Each row of D is roughly a mix of the hidden directions of one of 3 groups; some rows fit no group.
D:
0.53 -2.59 -0.86 -5.52 1.29 -1.59 0.18 -1.47 1.76 -2.63
-0.66 -0.30 -4.77 -0.24 -1.55 -0.43 -5.12 -0.14 -1.42 -0.66
2.87 -0.37 -0.71 -0.35 2.36 -3.40 4.15 1.79 1.91 2.11
-0.83 1.56 0.81 4.37 0.51 -0.01 2.06 0.81 3.67 3.63
1.74 -1.54 3.71 1.71 2.85 -4.54 0.44 -0.73 1.54 0.90
1.93 0.86 4.41 -2.82 2.70 -2.38 1.72 -1.29 1.46 1.76
0.41 0.67 0.65 -2.19 -2.30 -0.51 2.81 -3.54 4.16 -2.36
-1.19 -2.69 -0.31 3.21 -0.69 -0.57 2.80 1.60 1.78 -4.61
-0.70 0.90 2.80 -3.19 3.06 -3.84 -1.55 -1.72 -1.75 -1.69
-2.03 -1.95 3.92 2.63 3.59 1.07 0.91 3.10 0.14 -0.07
-1.10 -0.70 -0.81 3.76 0.26 -3.68 -2.96 -3.25 1.12 -1.99
1.26 -1.89 -5.54 2.76 -0.22 -1.70 0.94 0.23 2.69 0.25
-1.02 -3.13 -2.96 1.06 0.94 4.46 -1.54 1.73 -1.96 1.98
-0.45 3.14 -1.16 1.85 -1.16 -3.63 -4.92 0.48 -0.79 0.52
1.80 0.48 0.49 -5.79 0.33 -1.73 2.32 2.25 1.82 -0.80
-2.17 2.51 2.69 1.63 -0.54 2.94 1.59 3.38 -2.81 1.73
0.03 0.69 -4.31 -1.06 -3.91 -0.05 -3.48 -2.56 0.35 0.69
-1.77 1.47 1.52 0.88 -1.05 -3.95 -2.74 -2.51 1.97 -3.44
-0.25 2.77 5.61 1.54 -0.51 1.20 1.36 1.56 2.48 0.99
2.86 2.88 3.46 -4.61 1.43 0.15 -0.32 -0.89 -1.43 -0.11
0.55 4.42 4.76 2.19 -0.78 0.22 -0.69 -1.90 1.60 -0.26
-2.20 -0.40 -1.78 4.06 -0.02 3.37 -1.89 -0.81 -2.67 2.70
0.41 -1.65 3.20 1.61 0.42 4.33 0.30 0.94 1.38 4.14
0.85 -1.93 -0.35 -1.04 1.50 4.31 1.50 2.79 -2.78 3.23
-1.33 -1.27 5.43 1.03 2.87 1.20 0.61 0.10 1.12 -3.07
2.21 1.31 1.99 -2.63 -0.01 -1.74 2.82 0.35 -0.15 -5.11
1.82 3.12 3.87 3.64 -0.53 0.95 0.22 0.39 3.40 0.68
2.49 -1.00 -0.49 -5.74 -0.38 1.95 2.01 2.31 -0.96 -0.11
1.33 -0.66 0.94 -4.54 -2.98 3.87 -1.28 -1.27 -0.79 -1.81
2.83 0.29 -4.04 0.06 -1.88 -3.20 1.93 -1.38 3.27 -0.31
1.21 0.51 -0.41 1.08 0.51 -2.55 2.23 -0.11 6.00 1.98
-0.69 2.80 -2.51 1.62 -2.32 1.40 -1.53 -2.37 -4.44 1.56
1.16 -0.76 3.60 -2.59 4.11 -2.30 -0.27 -1.42 -2.93 0.55
2.46 1.28 0.19 -2.10 -1.86 -2.78 1.22 -3.36 4.30 -0.31
-0.06 0.09 -3.35 -0.54 -0.85 1.34 -2.54 -4.88 -2.62 -1.86
-0.86 -1.53 -5.29 0.18 -0.58 0.42 -3.45 0.33 -3.31 0.30
-1.63 -0.44 3.42 -2.22 3.16 1.22 -2.43 3.72 -1.79 -0.88
0.68 -2.58 -4.75 -1.36 -3.24 -1.95 0.09 -0.58 2.90 -0.26
1.04 -2.84 -1.28 4.66 -1.20 -3.56 0.83 0.20 0.61 2.65
0.33 -2.35 0.49 -2.49 3.02 -2.54 1.59 -2.63 0.29 -4.19
2.45 0.38 2.62 -5.07 0.88 -2.07 1.41 0.29 1.08 -2.77
-1.79 -0.93 0.50 5.89 1.51 -1.07 -2.47 -2.17 -0.92 0.80
1.40 -1.31 -6.10 -2.04 -0.46 -1.96 1.61 1.65 0.53 0.20
-1.40 1.09 3.58 2.00 0.52 4.32 0.36 0.55 -1.54 3.60
1.57 0.05 2.50 -3.79 -2.93 -1.80 -0.56 -2.71 2.07 -2.79
1.13 -0.79 3.45 4.32 -1.50 3.54 -0.82 1.44 0.93 1.95
3.05 0.35 -3.06 4.58 -1.19 -0.79 -0.54 1.10 0.72 3.30
-0.50 2.47 5.71 -1.30 0.04 -0.59 -3.05 -1.38 1.56 -0.14
1.20 -0.91 -2.02 2.52 1.35 2.74 1.94 4.04 -3.45 0.88
2.08 -2.90 -0.67 2.59 -1.06 3.12 1.95 2.51 2.13 3.05
1.63 -0.08 -5.51 -3.15 -1.47 -2.53 -1.11 0.35 0.06 1.35
-1.55 2.62 -2.84 -1.67 1.86 0.17 -1.43 -1.96 -4.58 2.05
0.83 1.56 1.83 -3.43 1.27 -5.26 0.92 -0.28 1.35 -2.09
1.16 1.15 1.57 -2.89 1.22 -4.92 0.35 -1.80 2.47 -2.45
0.44 -0.10 -1.23 4.39 1.92 1.52 2.57 0.87 -1.50 4.26
-2.57 0.04 4.83 -0.92 0.12 0.70 -1.70 -3.16 -2.39 -2.20
-1.99 -0.86 -1.06 3.47 -0.56 2.44 -4.87 -0.66 -1.91 -1.65
1.71 -0.94 2.16 -5.08 0.18 -2.12 1.60 0.39 0.00 -3.63
0.47 -0.50 -5.26 -1.93 -2.60 1.43 0.40 1.43 -1.12 3.25
-2.76 -0.22 3.29 2.53 1.24 3.40 2.73 1.67 -2.54 0.17
1.06 -2.05 1.51 -1.15 1.12 2.80 5.56 1.45 1.90 -0.08
0.61 2.56 4.01 -0.86 1.53 -1.91 2.21 -0.17 1.33 -4.28
-1.13 1.50 4.74 -3.22 0.60 -0.45 -3.60 -1.14 1.00 -1.59
-0.63 1.91 1.38 -2.76 -1.76 -3.81 -0.39 0.83 -0.46 -4.74
-1.58 1.12 5.96 -0.04 0.22 3.01 0.34 -0.91 -1.07 2.05
-0.79 0.64 -3.95 -1.23 -2.38 1.47 2.15 2.92 -1.91 3.45
0.40 -1.38 -1.60 2.56 -3.76 -0.25 -1.47 -0.93 4.80 -1.81
-0.52 4.29 1.40 -2.16 3.35 -0.54 -0.80 -0.56 -3.51 2.14
-2.10 2.38 -4.61 3.79 -0.96 -0.59 0.24 -0.11 -2.32 1.51
-2.08 -1.79 -0.89 -0.73 3.19 1.89 0.82 -0.35 -4.74 -2.97
1.00 0.55 -5.22 -1.31 1.40 -0.01 0.48 2.09 -2.83 3.15
0.29 -0.88 -0.96 2.33 1.45 3.65 2.25 2.17 -0.46 4.70
-0.87 2.02 -0.92 3.05 0.25 -5.01 -1.32 -2.59 -2.34 -0.78
-0.30 0.05 4.65 2.99 0.87 3.74 -2.02 0.83 -0.64 2.02
-0.61 0.87 0.98 -0.88 -0.75 -4.02 -2.61 -2.95 -0.56 -4.39
0.83 2.52 1.25 -1.10 2.36 -2.24 -2.51 -1.63 -5.00 0.57
0.21 -1.72 -1.47 -1.73 -1.73 -2.98 2.46 -0.04 1.87 -5.01
1.90 -1.94 -3.76 1.20 -0.73 4.17 2.03 1.24 -0.04 2.86
2.46 -3.41 -2.40 -4.69 1.66 0.62 -2.35 0.60 0.50 0.10
1.44 0.38 -4.29 -2.99 -3.18 -0.03 0.36 -0.86 0.03 3.76
3.07 -0.01 -0.69 -2.09 -1.80 2.07 1.54 1.56 2.34 4.76
-2.24 -0.89 -4.13 3.44 -1.84 2.86 -0.77 0.65 -2.71 -0.20
-2.38 -2.21 1.13 4.54 -0.85 1.98 0.39 -1.43 0.87 -3.82
1.26 -1.29 -0.99 -4.49 0.43 0.32 2.29 4.95 0.43 0.12
-3.77 1.14 0.70 4.34 -1.85 3.01 1.40 0.67 -0.86 -2.06
2.22 1.79 -2.10 -3.39 -1.03 -3.07 -0.35 1.58 0.98 4.08
-2.36 0.12 2.16 0.18 2.17 4.60 -1.14 0.62 -2.20 3.48
1.13 0.12 1.86 1.22 -2.52 3.31 -2.72 -4.37 2.14 -0.07
0.72 2.58 4.28 -3.14 2.26 -0.33 -0.16 0.92 -3.51 0.94
0.26 -1.13 -3.12 -1.34 -1.54 -0.28 -2.39 -2.94 4.77 -1.50
0.13 -0.09 1.32 3.14 0.87 -0.15 3.80 2.92 -0.24 -4.39
-2.12 -0.55 0.60 3.50 0.10 4.39 -0.80 2.58 -2.94 1.42
-1.20 1.32 2.42 -0.25 2.56 2.61 -0.83 -0.59 -5.59 0.18
-2.06 1.34 -2.29 2.63 2.29 -3.04 4.35 -1.69 -0.31 0.35
-0.75 3.11 1.34 5.08 -1.39 -0.02 -2.83 1.51 -0.69 2.06
-0.72 2.15 2.41 -4.57 1.56 2.65 0.32 -0.36 -3.47 1.08
2.51 1.41 1.11 -6.02 0.92 -2.45 0.84 0.12 -0.32 -1.15
-1.07 0.65 -0.57 0.71 -4.52 4.43 -2.27 -2.11 0.86 -1.37
2.35 -1.54 -2.15 -3.01 0.54 -2.91 3.02 -2.11 2.57 -2.04
2.48 0.73 -0.40 -2.76 0.64 -3.31 -4.99 -0.44 0.38 1.89
-1.71 1.00 5.21 -1.08 1.67 -1.01 2.15 -1.28 1.12 -3.35
0.39 -2.47 1.22 0.72 1.48 3.08 5.83 0.70 -0.11 0.46
-1.09 1.22 -2.89 1.58 0.47 2.15 3.15 4.17 -0.58 2.93
-1.51 1.88 0.78 -1.86 -4.06 4.31 -1.66 0.52 0.94 2.40
0.18 1.66 -0.32 1.35 0.11 2.33 -3.28 -1.35 0.16 5.65
0.01 1.62 3.98 -3.69 0.37 -3.25 -0.16 0.21 -1.73 -2.98
-2.69 -0.06 -1.47 0.50 1.94 -3.20 -1.75 -1.10 -4.71 -2.15
-1.72 -0.90 1.67 3.91 -2.22 -0.18 1.72 -0.46 0.82 -4.91
-0.71 1.28 6.87 -0.71 1.42 -0.23 -0.51 -0.72 0.57 -1.26
-2.88 -1.73 -3.14 4.63 -1.51 1.37 -1.56 -1.35 1.02 1.64
0.80 2.99 0.29 -1.28 1.07 -5.70 1.82 -1.71 0.25 -1.86
Here is one row from each group, named. Which group is each of the other rows in?
1.25 -3.89 3.69 1.17 1.39 2.99 -0.49 1.51 -0.24 3.09
T
2.10 0.43 3.70 -2.94 2.28 -0.84 2.62 2.03 0.60 3.25
Q
-1.01 -0.55 -1.17 4.24 2.74 1.59 2.79 3.23 -1.86 -1.54
N

-0.23 2.55 -2.45 1.96 -0.66 -1.28 -0.65 2.25 -0.88 5.47
N
-3.41 0.50 2.10 1.77 -1.49 4.98 2.34 1.42 -0.56 -0.71
Q
1.94 1.75 -0.49 -2.19 -1.15 -1.08 3.45 2.15 0.64 4.85
Q
-0.52 2.06 -6.05 1.46 -1.96 -0.44 0.15 -2.19 -1.55 -0.34
N
-1.96 -1.27 1.40 0.34 1.39 4.42 1.40 3.86 -2.71 1.21
Q
-0.18 0.33 5.74 0.03 0.92 3.40 -2.33 0.39 0.11 1.90
Q
0.45 4.75 0.07 -2.80 0.77 -1.79 4.34 0.72 0.09 0.94
T
-1.97 4.12 0.03 -3.12 0.46 3.75 1.68 0.69 -0.94 2.37
T
2.61 -1.31 -0.47 -5.44 0.01 -0.92 1.88 -1.65 3.04 -0.13
Q
-0.78 -0.41 -2.49 4.59 -0.21 3.74 0.63 0.22 0.26 3.49
T
1.42 1.70 5.52 -2.24 0.99 0.93 0.27 -1.21 -1.29 -3.03
N
